(in the rows, 128 means zero)
Each named move below is a turn or a mirror, shown by a few rows before and after it. Which moves, in which order, take the first row of each later pair to the second? The first pair is answered.
ponil:
[126 137 159 145  98 146 141 134 167 142 143 146 120 153  99 118 119 139
 120 120 136 138 138 118 135 132 112 132 128] -> [130 147 161 133  96 138 138 133 154 143 138 139 113 155 101 120 118 136
 125 125 135 155 139 115 140 128 113 140 121]
[148 127 133  91 131 117 119 102 138 141 122 122 155 161 114 154 114  81
 122 136 135 132 114 153 144 163 104  83 122] -> [149 128 131  94 130 122 119 102 143 141 124 123 153 160 116 151 115  84
 124 135 134 128 115 153 140 163 101  82 122]
[154 181 139 112 150 126 124 108 105 132 115  97 134 131 151 133 111 119
 154 147 142 186 150 141 130 128 137 159 120] -> [135 124 128 163 160 172 163 123 158 139 143 131 177 127 145 125 125 129
 141 126 142 110 137 168 106 147 140 115 131]
[134 138 123 123 126 112 144 127 116 131 186 141 112 109 138 107  96 136
 182  93 140 120  99 100 134 113 117  87 109] -> [136 144 123 122 127 111 140 129 112 127 184 138 107 109 141 110  93 136
 183  94 138 129 100  96 137 108 116  89 106]
rimu:
[124 145 143 121 115 115 127 130 140 137 146 141 104 132 128 127 123 111
 137 123 155 137 142 140 142 128 123 157 111] -> [117 129 139 138 119 139 135 132 159 140 145 152 119 138 127 130 133 119
 128 121 152 119 140 152 134 141 132 150 120]
[127 110 100 168 150 154 162 133 143 134 137 151 152 113 132 117 143 137
 143 156 107  98 137 143  99 132 136  96 144] -> [145 137 106 144 157 101 151 131  88 125 139 127 114  96 137 109 120 127
 166 162 108 134 135 105 112  96 117 108 125]
[117 123 149 115 113 128 119 109 149 126 145 136 134 148 112 118 123 107
 125 106 149 149 143 128 165 138 122 133 127] -> [110  97 138 144 127 147 141 114 161 122 153 146 150 140 121 116 129 122
 127 106 136 109 133 136 145 145 123 117 130]
dek:
[127 135 121 114 134 141 110 109 107 130 120  58 108 140 117 147 127 157
 135 113 115 127 126  97 112 115 123 148 124] -> [129 117 121 133 141 134 125 117 113 133 147  67 116 126 107 129 123 153
 143  96 124 105 119  88 115 110 113 125 119]
[116 121 127 123 144 144 151 135 141 129 121 129 141 133 148 145 121 161
 114 147 126 109 133 145 105 155 133 136 138] -> [128 147 139  94 135 115 131 131 109 127 117 111 115 130 149 147 108 149
 124 152 133 149 137 122 125 139 124 154 127]
[ 82 160  97 132 128 151  93  98 111 143  85 158  92 106 142 141 127  99
 150 100 109  94 156  94 112 130 132  93 183] -> [ 85 166  99 128 128 134  90  96 100 139  92 151  85 101 137 136 124  95
 155  98 114 100 154  84 117 121 129  91 178]
[111 107 117 101 155  95 138 125 149 121 153 114 109  95 133 144 143 139
  96 132 141 129 127 125 130  82 118 138 119] -> [106  98 110 109 157 117 145 125 162 123 143 118 119 100 134 150 150 150
  86 137 133 112 126 141 122  92 125 140 124]

Each pair is 2 to 3 moves apart.
[120 125 100 179 185 155 158 142 129  99 111 129 118 148 143 142 171 167
 104 177  84  98 104 128  97 129 103 127 117] -> [123 126 102 174 192 145 159 145 118  99 112 126 112 142 145 142 165 164
 105 177  80 103 102 121  96 122  97 129 115]
rimu, dek, dek
[133 164 108  94 132 124 145 129 128 103 107 113 106 150 101 139 134  98
 134 159 134 145 137 119 142 153  89 182 147] -> [128 157 102  98 136 142 150 129 140  99 100 117 113 159 104 144 142 107
 129 161 130 135 138 131 134 163  97 179 155]
dek, dek, dek
[167 116  71  88  96 126  80 139 116 115  91  86 107 134 148 168 173 136
 115 132  59 180 149 103 115 127 122 190 138] -> [162 103 102  76  64 110  74 142 151 126 157 105 113 126 111 137 154  90
 125  80 118 186 153  76 176 126 117 155 119]
dek, rimu
[101  81  96 155 130 127 137 100 130 129  94 111 152 113 150 156 111 158
 117 150  94  59 126 162  94  91 148  95 123] -> [ 99  92 104 139 113 147 114  94 150 132  76 111 153 134 147 172 119 158
 102 155  99  79 135 175 106 106 165 111 132]
dek, rimu, ponil
[124 118 129 142 141 123 124 128 139 124 151 137 128 116 127 121 124 129
 122 133 129 115 109 123 122 128 109 119 120] -> [124 132 137 125 123 120 106 121 144 125 144 133 126 130 121 125 124 117
 118 128 140 141 117 121 142 133 116 132 120]
rimu, rimu
[138 144 126  83 120 109  84 116 119 110 131 115 121 162 132 125 113  92
 140 104 177 192 141  66 156  92 141 161 134] -> [126  93 120 131 139 114 131 131 140 118 190 139 149 131 124  92 108  91
 149  76 187 124 123  62 146  91 124 103 127]
dek, rimu
[119  94 150 144 135 113 141 162 181 167 158 122 108 143 103  91 169 129
 142 122 132 130 110 100 109 147 133 101 116] -> [116 108 160 123 120 110 121 156 184 167 154 121 102 154  97  96 170 117
 140 119 142 155 119 102 125 151 135 110 114]
rimu, rimu, rimu
[147 140 121 111 133 113 171 137  94 145 158 128 117  86 127  98 140 112
 154 139 153 145 134 107 190 127 148 121 134] -> [134 126  97 140 153 162 188 138 112 138 122 142 143 105 147 122 164 145
 134 163 118 107 132 147 147 151 162 130 160]
dek, rimu, dek
[107  81 108 126 127 120 111 116 164 113 132 150 122 143 126  84 140 152
 160 126 141  64 108  92 148 124 140 101 106] -> [120 127 108  90 118 123  75 103 139 104  72 129 100 166 143 114 145 161
 148 160 124 116 122 100 146 124 153 152 114]
rimu, dek, dek
[164  80 116 143  75  99 119 127 182 114 161 159 118 113 125  87 100  96
 148 113 145  95 114 112 163 110 141  72  94] -> [170 116  83 140 104 130 107 121 140 100  54 133 108 139 169 136 127 152
 130 192  74 120 127 156  95 118 160 140 126]
dek, rimu, dek
[140 133 123 135 132 109 126 120  91 130 136 116 115 121 150 115 127 122
 136 136 129 134 125 119 121  98 118 128 116] -> [136 136 117 137 135 132 124 116 103 126 108 115 124 137 160 129 139 136
 123 152 113 133 131 139 107 111 130 145 128]
dek, dek, rimu
[137 134 138 111 124  99 121 115 113 120 118 110 115 125 132 113 110 114
 130 134 131 142 130 115 146 108 103 129 130] -> [124  97 128 144 132 136 148 122 148 123 125 136 146 127 132 114 122 123
 122 125 126  93 123 134 125 124 113 108 143]
rimu, ponil, rimu
[123 153 146 104  98 138  96 129 142 124 100 122 118 146 133 140 141 135
 113 135 122 160 156 155 135 154 139 160 143] -> [128 159 153  94  93 114  94 130 129 124 116 118 105 133 125 126 131 122
 126 128 135 168 156 136 150 136 126 155 133]
ponil, dek
[147 147 153 122 157  48 130 110  58 119 140 117 120 103 118 118 119 131
 173 144  61 128 113  50 186  81 136 144 103] -> [115 116 127 157 162 156 137 106 135 121  76 152 179 150 134 161 171 181
 128 171  28  77 124 131 135 146 185 163 150]
ponil, dek
[143 180 148  75 102  87  89 109 112 118 146 108 105 118 113 154  90  76
 140 104 173 205 178  70 157 105 105 139 124] -> [119 157 157  85  83 135  83 106 178 127 156 138 138 144  99 157 110  70
 123  83 195 182 185 103 173 145 130 130 137]
rimu, dek
[130 110 139 154 130 194 109 123 182 150 109 118 162 169 112 149 163  97
  95 112 115 137 153 176 121 132 139 156 136] -> [133  80 140 178 143 164 144 135 178 156 172 126 163 129 101 113 144  80
 121  84 136 103 132 139 133 108 111 113 114]
ponil, dek, dek
[137  49 127 120 119 109 141 168 122 100 149 125 134  70 116 122 138 156
 156 114 130  77  83 108 125 113  98  74 111] -> [121  59 123 108 101 175 111 156 166  99  89 138 156 122 124 165 175 177
 121 137 116  91 103 162 115 160 140 110 145]
rimu, ponil, dek
[125  96 147 139 126 144 124 138 153 114 184 136 134 104 113 101 115 101
 128  62 195 121 129 109 173 153 140 103 128] -> [119  86 141 154 128 170 130 140 171 117 168 145 153 115 118 109 128 116
 117  67 182 104 130 128 160 167 150 104 141]
ponil, dek
[149 129 126 146 148 110  89 137 133 142 105 146 192 160 177 148 152 173
 125 119 183 113 148 135 116 179 176 127 115] -> [146 112 125 157 148 104  99 144 136 147 132 152 196 147 169 135 144 162
 131 106 192  96 141 125 123 171 164 107 109]
dek, ponil
[139 145 125 112 119 146 129 114 122 117 105 130 132 159 135 138 131 123
 125 156 123 145 144 122 145 135 154 130 144] -> [142 141 119 117 127 146 136 117 116 115  99 129 131 155 142 139 131 130
 126 161 113 137 144 126 134 134 151 132 145]
rimu, ponil
[135  32 144 217 136 128 184 111 180 125 176 163 108 113 113  92 120  99
 114 124 129  75 127 100 138  97 141  79  86] -> [159 132 148 130 119  99 105  84 110 113  63 107  42 152 139 146 120 110
 105 192  99 204 165  99 144  84 158 186  95]
rimu, dek, ponil
[121 159 137 114 116 174 132 104 150 136  89 111 145 152 122 148 168 140
 122 150 129 110 149 157 117 151 149 125 133] -> [132 132 136 137 142 118 169 115 111 136 153 104 131  98 114 104 138 123
 153 125 140  77 124 112 121 107 108  78 105]
dek, ponil, rimu
